(in the rows, 100 means zero)
Each path below is one point turned by a fixed rotation once a step. After each direction that follows a path, write how fast that rotation turns it, in degrees a step (0 if it stays still).
Each turn is a multiple of 5 degrees from 10 to 175, or 0.
Each row of a path follows its step; steps can be skipped.
Rotation 1:
step 0: | 127 | 118 |  81 |  96 | 134 |  86 | 103 |  89 | 115 | 100 |  75 |  73 |  95 |  64 |  74 |  99 | 116 |  91 |  58 | 100 |  76 | 140 |  86 |  79 |  76 |  66 | 128 | 114 |  87 | 139 | 113 |  93 |  62 | 111 |  96 | 104 | 115 | 109 |  87 | 121 | 113 |  95 |  86 | 159 |  97 |  97 |  76 | 115 | 117 |  76 | 100 | 117 | 110 |  98 | 113 | 113 |  87 | 102 |  77 |
step 1: |  91 |  96 |  91 | 102 |  97 |  54 |  64 |  99 |  96 |  88 |  73 | 105 |  91 | 105 | 103 |  82 |  75 |  69 |  87 | 139 | 103 | 106 |  86 | 106 |  82 |  87 | 136 | 115 | 128 | 122 |  76 | 119 | 116 |  99 |  78 | 112 |  94 |  96 |  77 | 145 |  93 | 140 |  83 | 108 | 121 |  65 | 107 | 109 | 109 |  71 | 119 | 130 |  92 | 142 | 115 | 120 |  89 | 109 | 129 |
step 2: | 102 | 111 | 101 | 124 |  89 |  40 |  90 | 119 | 141 |  78 |  61 |  91 |  89 | 128 | 130 | 101 |  98 | 132 |  96 |  92 | 116 | 111 | 110 | 103 |  97 |  92 | 142 | 112 | 100 | 110 | 127 |  71 | 105 | 106 | 117 | 102 |  61 |  92 |  72 |  98 | 141 | 114 | 113 | 115 | 110 | 114 | 104 | 107 | 110 |  61 |  92 | 105 | 103 |  95 | 102 | 109 | 114 |  50 | 104 |
step 3: | 105 |  90 |  77 | 113 | 114 |  97 |  80 |  63 | 120 |  78 |  97 |  65 | 105 |  69 |  68 | 101 |  96 |  99 |  72 | 130 | 132 |  87 | 111 |  89 |  82 | 105 | 129 |  62 | 103 | 138 | 126 | 111 |  99 |  95 | 113 | 129 |  78 |  98 |  86 |  97 | 134 |  60 |  87 | 127 | 142 | 112 | 118 |  62 |  92 |  90 |  92 | 107 | 100 | 129 |  94 | 105 | 111 |  89 | 109 |
step 4: | 118 |  84 |  87 |  68 |  75 |  63 |  66 | 104 |  91 |  87 | 116 | 120 | 107 |  86 |  69 | 107 | 100 | 112 | 103 | 120 |  99 | 137 |  87 | 103 |  47 | 105 | 147 | 122 | 121 | 142 | 112 |  92 |  82 |  61 | 134 |  75 |  70 |  90 | 127 | 130 | 100 |  92 |  81 | 114 |  91 |  94 | 121 |  91 | 113 |  97 | 108 | 118 | 110 |  88 | 103 | 101 |  88 |  94 | 100 |
step 5: | 111 | 122 |  90 | 110 |  77 |  79 |  63 |  96 |  79 |  98 |  63 | 123 | 133 | 112 | 124 | 103 | 102 |  85 |  88 | 109 | 118 | 149 | 105 | 123 |  86 |  93 |  85 | 114 |  61 | 117 | 132 | 105 |  98 |  94 | 108 | 117 |  75 | 106 |  74 |  72 |  72 |  75 |  79 | 120 | 116 |  91 | 135 | 107 | 126 |  52 |  97 | 116 |  94 | 117 | 110 | 108 |  87 |  89 | 125 |
step 6: | 110 |  82 |  71 | 111 | 125 |  82 |  79 | 125 | 135 |  75 | 109 |  77 |  75 | 107 |  98 |  73 | 117 | 108 |  83 | 107 | 111 | 136 |  76 |  90 |  91 |  86 |  88 |  94 |  98 |  96 | 125 |  88 | 112 | 103 | 126 |  98 |  71 | 109 | 115 |  88 |  92 | 102 |  90 | 109 | 134 | 108 | 106 |  70 | 116 |  75 | 125 |  93 | 138 | 107 | 144 | 101 | 133 | 113 | 158 |
step 7: | 109 |  98 | 101 | 108 |  94 |  85 | 107 | 107 | 129 |  89 | 144 |  99 | 135 |  61 |  96 |  93 |  87 |  81 |  93 | 118 |  97 | 109 |  97 |  83 | 127 |  99 | 110 | 104 | 133 | 132 | 125 | 114 | 116 |  70 |  90 |  93 |  67 | 101 | 110 |  83 |  99 | 109 |  72 | 151 | 122 |  76 | 117 | 105 | 121 |  93 |  75 |  97 | 125 |  69 | 103 | 131 |  89 |  56 | 131 |
step 8: | 132 | 136 |  94 |  98 | 127 |  83 |  93 | 144 |  85 |  65 |  91 |  88 | 123 |  76 |  76 |  86 |  95 |  98 | 102 |  94 | 104 | 107 |  95 | 123 |  99 |  91 | 136 | 132 |  89 |  80 | 100 | 106 |  61 |  98 | 111 |  85 |  96 | 131 |  74 |  93 | 127 |  68 |  69 | 140 |  97 |  65 | 137 |  86 | 108 |  97 | 129 | 100 | 112 | 103 | 112 | 113 |  74 |  98 | 118 |
step 9: | 109 |  62 | 103 | 143 | 104 |  87 |  56 | 109 | 116 |  95 |  59 |  87 | 101 |  76 |  77 | 101 |  83 |  80 |  83 | 114 |  96 | 125 | 101 |  89 |  77 | 119 | 110 | 116 | 126 |  66 | 125 | 125 |  73 |  86 | 119 | 107 |  92 | 142 |  76 | 100 |  69 | 140 |  87 | 113 | 100 |  85 | 118 | 116 |  99 |  60 |  94 |  78 | 106 | 103 | 116 | 108 | 114 | 109 | 110 |
step 10: | 131 | 122 | 120 | 138 | 133 |  87 | 115 |  95 |  96 |  79 | 117 | 106 |  81 | 104 | 106 |  65 |  96 |  99 | 109 | 115 | 109 |  96 | 117 | 103 |  66 |  95 | 126 |  67 |  93 |  80 | 137 |  85 | 108 |  85 | 106 |  84 |  49 | 103 |  99 | 120 |  83 | 131 | 114 | 122 | 113 |  73 | 106 |  98 | 138 |  71 |  95 | 100 | 126 | 124 | 108 | 133 | 101 |  63 |  94 |
Directions:
| 101 | 106 |  92 |  99 |  99 | 106 |  99 | 108 | 105 |  93 | 107 |  89 | 101 |  96 | 106 | 108 | 100 |  91 | 100 | 105 |  94 | 104 | 100 | 105 | 108 |  93 | 100 |  98 |  94 | 103 |  93 | 104 | 104 | 101 |  94 |  90 |  94 |  95 |  99 | 103 | 101 | 105 | 109 |  91 | 107 | 101 |  96 | 103 |  98 |  85 | 104 | 105 |  98 |  94 |  98 | 101 | 103 | 101 | 103 | : 70
|  93 | 105 | 110 |  96 | 106 | 107 |  95 | 101 | 108 |  94 | 104 | 103 | 101 | 108 |  98 |  89 |  98 |  93 | 100 | 106 |  99 | 101 |  98 | 105 |  99 | 108 |  90 |  94 | 100 | 108 |  99 |  92 |  94 | 100 |  95 | 103 | 102 |  99 |  98 | 101 | 105 |  99 |  99 | 100 | 101 |  97 | 107 |  92 | 101 |  94 | 107 |  94 |  90 |  99 | 106 | 109 |  96 | 100 |  89 | : 155
|  96 |  98 | 102 |  99 |  92 |  97 |  85 |  93 |  97 | 100 | 108 |  96 |  96 | 105 | 100 | 104 | 106 | 100 | 103 | 107 | 102 | 104 | 100 | 111 |  93 | 107 |  98 |  99 |  92 | 107 | 100 |  94 | 105 | 102 | 108 |  99 |  90 |  97 | 102 |  97 | 104 |  96 | 104 | 102 | 104 | 109 |  99 | 103 | 102 | 111 |  97 | 101 |  94 | 105 |  89 |  93 | 102 | 101 | 101 | : 40
|  93 | 105 |  99 |  94 | 101 |  93 | 105 | 105 | 108 | 104 |  98 | 100 |  94 | 102 | 107 |  93 |  98 | 101 | 105 |  98 |  95 | 106 |  93 |  98 | 106 |  94 |  95 | 100 | 102 | 106 |  96 |  94 | 110 | 115 |  95 | 108 | 102 |  99 | 100 |  99 |  98 | 109 |  97 | 108 | 107 |  99 |  98 |  96 | 109 | 107 |  96 | 103 | 100 | 103 |  97 | 101 |  97 | 101 | 112 | : 70
| 107 | 101 | 100 | 107 |  99 | 105 | 103 |  96 |  95 | 100 | 107 |  92 | 101 | 100 | 106 |  96 | 104 | 111 |  99 |  96 |  94 | 109 |  99 |  98 | 100 |  87 |  98 |  94 |  89 |  97 |  95 |  93 |  96 | 100 | 100 | 105 | 103 | 101 |  89 |  99 | 105 |  94 |  97 | 107 | 100 |  98 | 108 |  98 |  85 | 100 |  97 | 101 |  94 | 108 | 101 | 103 |  98 | 101 | 101 | : 135
|  97 |  90 | 103 | 103 | 105 | 104 | 100 | 109 |  95 | 100 | 107 | 103 |  92 | 104 |  94 | 105 |  94 |  95 |  93 |  99 |  98 | 106 | 106 | 105 | 104 | 107 | 109 |  97 | 107 | 108 |  92 |  96 | 104 | 103 | 105 | 104 | 103 | 103 |  96 | 102 |  95 |  97 | 105 | 100 |  89 | 102 | 104 |  94 |  95 | 100 |  97 | 106 | 100 | 101 | 108 | 101 | 106 | 105 | 112 | : 140
|  98 |  94 | 107 | 108 |  99 |  91 | 102 |  95 |  95 |  94 | 107 |  96 |  95 | 114 | 104 |  95 | 103 | 105 | 108 | 105 | 104 |  97 | 101 | 100 | 104 |  99 |  96 |  94 | 103 |  96 | 103 | 105 | 105 | 101 | 100 | 104 | 102 | 105 |  95 | 100 |  97 |  94 |  97 |  99 | 105 | 105 |  86 |  99 | 100 |  91 | 103 | 103 | 105 |  91 | 105 | 103 | 109 |  91 | 100 | : 90
Rotation 2:
step 0: |  73 |  89 |  99 |  90 | 107 | 132 |  96 | 114 | 111 |  68 |  93 | 129 | 112 | 120 | 116 |  70 | 107 |  76 |  68 | 123 | 123 |  94 |  97 | 109 | 126 |  98 | 118 |  78 |  96 | 103 |  69 | 115 |  92 | 110 |  74 | 119 | 114 | 115 | 102 |  97 |  89 | 138 |  65 |  82 |  81 |  92 |  94 |  88 | 129 | 119 | 132 |  82 | 115 |  73 |  76 | 122 |  91 |  84 |  87 |
step 1: | 109 | 110 | 115 |  87 | 103 | 111 | 122 |  99 |  99 |  73 |  89 | 110 |  93 |  61 | 148 |  88 | 119 |  79 | 112 |  96 | 117 |  79 |  70 | 105 |  53 |  97 | 137 | 101 |  93 |  65 | 123 | 104 | 114 | 125 |  91 |  91 |  90 | 108 | 114 | 105 |  82 |  75 |  83 | 113 |  72 | 140 |  95 |  97 |  80 | 105 |  83 | 111 |  90 |  89 | 104 | 124 | 116 | 113 |  86 |
step 2: | 116 |  80 |  90 | 113 |  98 |  70 | 121 |  77 |  99 | 106 | 113 | 112 |  80 |  96 | 141 | 111 |  86 | 105 | 102 | 104 | 114 | 110 | 121 |  50 |  92 |  76 |  70 | 117 | 104 | 133 | 114 | 114 |  80 |  80 | 106 | 111 |  64 |  61 | 100 | 143 |  70 |  83 |  99 |  91 |  91 | 104 |  82 | 102 | 102 |  94 |  93 |  75 |  77 | 102 |  92 | 129 |  94 |  94 |  93 |
step 3: |  79 |  89 | 107 | 111 |  93 |  93 |  93 |  97 |  96 |  96 |  74 |  92 | 112 |  93 |  94 | 143 |  99 | 126 | 126 |  92 |  96 | 133 | 113 | 107 |  98 |  64 | 104 |  87 | 119 | 103 |  81 | 122 | 102 | 114 |  73 | 125 |  80 | 110 |  72 |  78 |  78 |  81 | 130 |  88 | 110 |  68 | 123 | 141 |  93 |  90 | 130 | 125 |  93 |  79 |  67 | 113 | 123 |  88 | 111 |
step 4: |  69 | 105 | 108 | 104 |  79 | 136 | 100 | 124 |  96 |  93 | 130 |  66 | 128 | 112 |  94 |  62 | 124 |  92 | 102 | 102 | 127 | 118 |  98 | 127 |  87 |  95 |  73 |  92 | 107 | 101 | 102 |  71 | 107 | 105 | 105 | 112 |  95 | 119 |  88 | 126 | 107 |  62 |  96 |  56 | 108 | 108 | 126 | 108 |  90 | 112 | 115 |  82 | 106 | 143 |  83 |  76 | 114 |  98 |  87 |
step 5: | 104 |  67 |  76 |  89 |  92 |  95 |  90 |  91 |  96 |  87 | 133 |  77 |  46 | 121 |  98 |  83 | 132 | 127 | 130 | 102 | 103 |  92 |  55 | 117 |  89 | 101 |  97 | 105 | 111 |  94 |  77 | 104 |  81 |  93 | 146 |  95 | 106 | 131 |  95 |  93 |  83 | 120 |  75 |  98 | 100 | 137 | 100 |  92 | 118 |  91 | 104 |  99 | 126 |  82 | 108 | 119 |  94 |  86 |  93 |
step 6: | 134 | 118 | 123 |  81 | 106 | 115 |  98 | 120 |  91 |  78 | 106 | 102 |  96 | 108 | 135 | 143 | 116 | 101 | 107 | 134 | 120 |  91 |  90 | 113 | 131 |  96 |  70 |  76 |  99 | 117 |  83 | 142 |  99 | 109 |  84 | 110 | 100 | 106 | 123 |  86 | 103 | 101 | 118 | 114 |  91 | 104 |  67 |  73 | 108 |  99 |  62 |  83 | 109 |  77 |  70 | 100 |  88 | 110 |  71 |
step 7: |  84 | 103 |  84 |  98 | 108 |  77 |  87 | 101 |  90 | 115 |  79 |  76 | 107 |  91 | 117 | 107 | 101 |  87 |  88 |  75 | 114 |  93 |  61 | 101 | 109 |  78 | 148 |  86 |  92 | 104 |  95 | 110 |  87 | 123 |  41 | 120 |  92 |  51 | 106 | 110 | 108 |  80 |  81 |  61 |  82 | 119 |  86 | 103 | 126 | 116 |  70 | 104 |  88 | 106 | 100 | 101 | 101 |  90 | 115 |
step 8: | 103 | 114 | 102 | 100 |  73 |  77 | 112 |  94 |  92 | 109 | 126 |  99 | 104 |  57 | 135 |  84 |  97 | 103 | 108 |  83 |  82 |  53 |  98 | 106 | 122 |  80 |  85 | 113 | 129 | 114 |  95 |  67 |  92 | 102 |  84 |  95 | 104 |  94 |  85 | 133 | 116 |  82 | 110 | 116 |  85 |  96 | 113 | 112 |  72 |  96 | 133 |  95 |  88 |  93 | 101 | 140 | 135 |  58 | 100 |
step 10: |  97 | 112 |  86 | 119 | 124 | 112 |  83 | 141 | 117 |  75 | 105 | 104 | 111 | 142 | 107 |  79 | 142 |  98 | 105 | 119 |  93 | 105 |  81 |  84 |  91 |  99 | 120 |  82 |  80 | 109 |  94 | 114 | 125 |  62 | 101 | 129 |  78 | 137 |  79 | 103 | 118 | 103 | 122 |  76 | 109 | 102 | 100 | 108 | 108 | 106 | 108 | 114 | 101 | 103 |  87 | 140 | 134 | 130 | 100 |
step 11: |  97 |  86 | 101 |  79 |  86 |  97 | 128 |  90 | 112 |  96 | 122 | 120 | 103 |  89 | 116 |  74 |  98 | 124 | 122 | 113 | 122 | 112 |  78 | 135 |  68 | 122 | 111 |  83 |  95 | 102 | 104 | 128 |  96 | 112 | 105 |  98 |  98 | 106 | 143 | 108 |  98 | 129 |  71 |  59 |  99 |  84 |  75 | 120 |  90 | 134 |  87 |  59 | 118 |  91 |  97 | 109 | 137 |  93 | 101 |
Directions:
|  95 | 103 |  99 | 105 | 113 | 101 |  90 | 100 | 100 | 103 | 102 | 111 | 107 | 103 | 101 | 107 |  98 | 108 | 100 |  99 | 106 | 106 | 100 | 110 | 104 | 104 |  98 |  98 | 100 | 102 | 104 |  92 |  92 |  99 |  98 | 107 | 102 | 100 | 107 | 100 | 101 |  97 |  99 | 102 |  95 |  99 |  91 | 112 | 104 | 113 | 102 | 105 |  97 | 101 |  98 |  98 | 107 |  95 | 108 | : 95
| 102 | 103 | 104 |  98 | 103 | 109 | 104 |  94 | 106 |  97 | 101 | 113 | 103 |  99 | 104 | 107 | 100 |  97 |  99 |  98 | 100 | 106 | 102 | 102 |  93 | 108 | 101 |  93 | 104 |  95 | 107 | 104 | 104 |  97 | 108 | 103 | 104 |  91 |  91 | 105 |  96 |  97 |  95 |  92 | 107 |  94 | 105 |  98 | 101 |  96 | 104 | 100 | 101 | 102 | 103 | 118 | 102 | 102 | 107 | : 40
| 103 | 102 | 106 |  88 |  99 |  92 |  96 |  95 |  99 | 103 |  94 | 109 | 104 |  98 | 102 |  99 | 107 | 101 |  91 | 104 | 106 | 101 |  99 | 103 | 101 |  97 | 105 | 101 | 101 |  94 |  97 | 104 |  89 |  96 | 101 | 101 | 103 | 101 | 109 |  99 | 103 |  97 |  98 |  92 |  89 | 106 |  92 |  97 |  95 |  84 |  99 |  97 |  91 |  94 | 105 |  99 |  97 | 105 |  99 | : 65
|  93 |  97 |  98 |  94 | 101 | 101 |  95 | 102 | 106 | 103 | 102 | 105 | 102 | 100 | 111 | 104 | 110 |  93 | 107 |  95 | 104 | 101 | 107 |  93 |  97 | 106 |  96 | 102 |  97 | 106 |  93 | 102 | 100 | 103 |  98 | 107 | 102 | 102 | 106 | 107 | 113 | 101 | 113 | 108 | 104 | 105 | 103 |  90 |  96 |  99 | 109 | 101 | 102 | 106 | 103 | 100 |  98 |  98 | 102 | : 175
